[[ -3 -52  34   1 -15  13  16  11  -4 -18]
 [-26   4  30 -18 -37  18  -4  -5  -9  27]
 [ 25  10   7  23 -37  -8  31  33   5 -13]
 [ 11  29 -23   4  11  -2  -5  -8  -6 -21]
 [-26 -28 -18 -12  -9 -41 -11  32  15   1]
 [  0  15 -11   6 -28 -40 -10  34  17  28]]
|
[[ -4 -18  -3 -52  34   1 -15  13  16  11]
 [ -9  27 -26   4  30 -18 -37  18  -4  -5]
 [  5 -13  25  10   7  23 -37  -8  31  33]
 [ -6 -21  11  29 -23   4  11  -2  -5  -8]
 [ 15   1 -26 -28 -18 -12  -9 -41 -11  32]
 [ 17  28   0  15 -11   6 -28 -40 -10  34]]

[[-27 -18  21  24 -10 -19 -15  18 -29]
 [-23 -24 -17  57 -30  16  20  17 -30]
 [  0   8 -31  45 -13   2  -4  40   3]
 [-12   5 -19  36 -26  -1 -12  11 -22]
 [  9   0  35  42  -6  -7  -1  49  -5]]
|
[[ 18 -29 -27 -18  21  24 -10 -19 -15]
 [ 17 -30 -23 -24 -17  57 -30  16  20]
 [ 40   3   0   8 -31  45 -13   2  -4]
 [ 11 -22 -12   5 -19  36 -26  -1 -12]
 [ 49  -5   9   0  35  42  -6  -7  -1]]

[[ 20 -13 -35 -27   2  50  37  23 -34 -23  -7  16  50  16 -17]
 [ 31  -4 -11 -29 -36 -18  28  57  23  10 -16 -37 -43 -11  -2]
 [ 28   7 -15 -30 -30 -30 -34  -7  14   9  45  51  37  22   9]
 [ 32  15 -10 -19 -25 -24 -38 -36 -34 -48 -22  -8  -1  12  12]
 [ 33  -5 -11 -28 -34 -14  32  58  19   4 -21 -39 -39   0   8]]
|
[[ 16 -17  20 -13 -35 -27   2  50  37  23 -34 -23  -7  16  50]
 [-11  -2  31  -4 -11 -29 -36 -18  28  57  23  10 -16 -37 -43]
 [ 22   9  28   7 -15 -30 -30 -30 -34  -7  14   9  45  51  37]
 [ 12  12  32  15 -10 -19 -25 -24 -38 -36 -34 -48 -22  -8  -1]
 [  0   8  33  -5 -11 -28 -34 -14  32  58  19   4 -21 -39 -39]]

[[ -9   6  43  20  25 -37   4]
 [-26  -6 -27  32   9  21 -22]
 [ -2  22  -6  -3   4  14  -2]
 [ -6 -47 -21  10 -11   0 -14]
 [-27 -61 -39  32   1  12 -47]
 [  4 -51 -43  -2 -30  19  -5]
 [-17   1  -4  13  19   5 -31]]
|
[[-37   4  -9   6  43  20  25]
 [ 21 -22 -26  -6 -27  32   9]
 [ 14  -2  -2  22  -6  -3   4]
 [  0 -14  -6 -47 -21  10 -11]
 [ 12 -47 -27 -61 -39  32   1]
 [ 19  -5   4 -51 -43  -2 -30]
 [  5 -31 -17   1  -4  13  19]]

[[ 46  32  17 -21 -15 -12 -30]
 [-16 -13  -4   8   4   6  11]
 [ 50  35  14 -23 -14 -17 -32]
 [ 42  29  16 -22 -16 -11 -24]
 [ 16  12   3  -6  -5  -5 -11]
 [-23 -16  -7  11   7   8  15]
 [ 24  20   7 -11  -9  -6 -15]
 [ -9  -9  -1   4   3   2   6]
 [ 39  29   8 -17 -10 -14 -25]
 [ 26  17   2  -9  -6 -10 -17]]
|
[[-12 -30  46  32  17 -21 -15]
 [  6  11 -16 -13  -4   8   4]
 [-17 -32  50  35  14 -23 -14]
 [-11 -24  42  29  16 -22 -16]
 [ -5 -11  16  12   3  -6  -5]
 [  8  15 -23 -16  -7  11   7]
 [ -6 -15  24  20   7 -11  -9]
 [  2   6  -9  -9  -1   4   3]
 [-14 -25  39  29   8 -17 -10]
 [-10 -17  26  17   2  -9  -6]]

[[ 12  52  17 -34 -17   3 -10  -9 -30  13 -41]
 [-13  12 -47 -21  16 -24 -19   0 -53  -6 -43]
 [-13  -1 -51  -6  19  -6  -9 -15 -60 -21 -36]]
|
[[ 13 -41  12  52  17 -34 -17   3 -10  -9 -30]
 [ -6 -43 -13  12 -47 -21  16 -24 -19   0 -53]
 [-21 -36 -13  -1 -51  -6  19  -6  -9 -15 -60]]

[[ 23   7  -1 -21  -4   5  23  11  17  18   6  -7 -19   3  11]
 [-16 -11  -3 -21   8   5 -48   1  -9  18   2   3 -19 -27 -10]
 [ -3 -11  -1 -12  -4   5  10   1  -9  17   6   3 -19  -4 -10]
 [ -5 -25  10  -9  -5   5  11  -4 -22  18  21  18 -19 -11 -10]
 [-12  -8 -10 -21  12   5 -51   1  -9  18  -9   0 -19 -24 -10]]
|
[[  3  11  23   7  -1 -21  -4   5  23  11  17  18   6  -7 -19]
 [-27 -10 -16 -11  -3 -21   8   5 -48   1  -9  18   2   3 -19]
 [ -4 -10  -3 -11  -1 -12  -4   5  10   1  -9  17   6   3 -19]
 [-11 -10  -5 -25  10  -9  -5   5  11  -4 -22  18  21  18 -19]
 [-24 -10 -12  -8 -10 -21  12   5 -51   1  -9  18  -9   0 -19]]

[[ 10  20  -6   9   8   3  -2]
 [  7  16  44  29  16  24  -8]
 [  9  26  -3  10   2   2 -17]
 [ -7   2 -10   0 -12  -2 -13]
 [ -2  -4  -4  -2   2  -1  -3]
 [ -1   1  -6  -5  -6   1   1]
 [  3   4   4   0   0  -2   1]
 [ 10  -6   2  17  -4 -14  -4]
 [-13 -12 -52 -14  -2 -22  -7]
 [  1   2   0   5  -1   0  -3]]
|
[[  3  -2  10  20  -6   9   8]
 [ 24  -8   7  16  44  29  16]
 [  2 -17   9  26  -3  10   2]
 [ -2 -13  -7   2 -10   0 -12]
 [ -1  -3  -2  -4  -4  -2   2]
 [  1   1  -1   1  -6  -5  -6]
 [ -2   1   3   4   4   0   0]
 [-14  -4  10  -6   2  17  -4]
 [-22  -7 -13 -12 -52 -14  -2]
 [  0  -3   1   2   0   5  -1]]
---
[[-22 -21  19  -8 -14 -47  -8  22]
 [-42 -23  23 -18  -3 -48  14  28]
 [-30 -24  13  -7  -2 -40 -13   5]
 [-46 -20  22 -16  -3 -44  15  20]
 [-21 -26 -21  40  -6 -13 -37   0]]
|
[[-21  19  -8 -14 -47  -8  22 -22]
 [-23  23 -18  -3 -48  14  28 -42]
 [-24  13  -7  -2 -40 -13   5 -30]
 [-20  22 -16  -3 -44  15  20 -46]
 [-26 -21  40  -6 -13 -37   0 -21]]

[[  2  -6   1   2 -18 -10   4   6  16   5  -3   1  -7]
 [  7  -6   0  11 -23 -12  -2 -20 -14 -11  -1   5 -10]
 [ 19  -7  -1  22 -27  -2   2  -2  -8   7  -9  -3  -1]
 [ -2 -16  18  63   9 -23  -4 -28   8  -5 -12  10   0]
 [ 11  -6   1  22 -22   2   3  -4  -3   4  -6  -2  -3]]
|
[[ -6   1   2 -18 -10   4   6  16   5  -3   1  -7   2]
 [ -6   0  11 -23 -12  -2 -20 -14 -11  -1   5 -10   7]
 [ -7  -1  22 -27  -2   2  -2  -8   7  -9  -3  -1  19]
 [-16  18  63   9 -23  -4 -28   8  -5 -12  10   0  -2]
 [ -6   1  22 -22   2   3  -4  -3   4  -6  -2  -3  11]]

[[  3   2 -55  -3  52  -8]
 [ 20 -11   3  15  23  44]
 [  4   2 -27  20  30  -4]
 [ -1  -1   3  -1   4   3]
 [-58  35   2   3  -9   6]]
|
[[  2 -55  -3  52  -8   3]
 [-11   3  15  23  44  20]
 [  2 -27  20  30  -4   4]
 [ -1   3  -1   4   3  -1]
 [ 35   2   3  -9   6 -58]]

[[-10   4   4  -1   0]
 [  4   6   7   3   5]
 [ 23 -43 -52  -5 -16]]
|
[[  4   4  -1   0 -10]
 [  6   7   3   5   4]
 [-43 -52  -5 -16  23]]

[[ 16  55]
 [-31  22]
 [ 29   7]
 [-38 -24]
 [ -1  -6]
 [  8  -2]
 [ 30 -25]
 [-32 -15]
 [-13 -59]
 [ 38   9]]
|
[[ 55  16]
 [ 22 -31]
 [  7  29]
 [-24 -38]
 [ -6  -1]
 [ -2   8]
 [-25  30]
 [-15 -32]
 [-59 -13]
 [  9  38]]

[[ 13 -49  47  48]
 [-49  44   6 -17]
 [-10  47 -47 -11]
 [-14 -28 -29 -19]
 [-13  11 -37  44]
 [-16 -26  51  26]
 [  5  12  17  41]
 [  0 -28  31   7]
 [ 33  37  46 -24]]
|
[[-49  47  48  13]
 [ 44   6 -17 -49]
 [ 47 -47 -11 -10]
 [-28 -29 -19 -14]
 [ 11 -37  44 -13]
 [-26  51  26 -16]
 [ 12  17  41   5]
 [-28  31   7   0]
 [ 37  46 -24  33]]

[[ 17 -23 -19 -11 -26 -27]
 [ -4  11   4   6   0  11]
 [ 30 -43 -31 -23 -49 -54]
 [ 10 -19 -11 -15 -30 -28]
 [-18  23  10  18  36  28]
 [ -1  -3  -6   1  -6  -9]]
|
[[-23 -19 -11 -26 -27  17]
 [ 11   4   6   0  11  -4]
 [-43 -31 -23 -49 -54  30]
 [-19 -11 -15 -30 -28  10]
 [ 23  10  18  36  28 -18]
 [ -3  -6   1  -6  -9  -1]]

[[ 33   3   8  22  11 -27   6 -37 -22 -22]
 [ -7 -19  15   1   0   8  39 -34   0  31]
 [-16 -28 -18  21   5  14  12  -5 -27 -31]
 [  0   4  12  38 -24 -30  36   3   4   6]
 [  1 -30 -21   4 -36  19  24 -20 -17   6]
 [ 37  -5   0  35  -5 -31  -3  -9 -16  10]
 [-10   2 -11  29 -31  -6  46  -4   2 -25]
 [ 14 -29 -17   1 -35  18  28 -31  -7  21]]
|
[[  3   8  22  11 -27   6 -37 -22 -22  33]
 [-19  15   1   0   8  39 -34   0  31  -7]
 [-28 -18  21   5  14  12  -5 -27 -31 -16]
 [  4  12  38 -24 -30  36   3   4   6   0]
 [-30 -21   4 -36  19  24 -20 -17   6   1]
 [ -5   0  35  -5 -31  -3  -9 -16  10  37]
 [  2 -11  29 -31  -6  46  -4   2 -25 -10]
 [-29 -17   1 -35  18  28 -31  -7  21  14]]
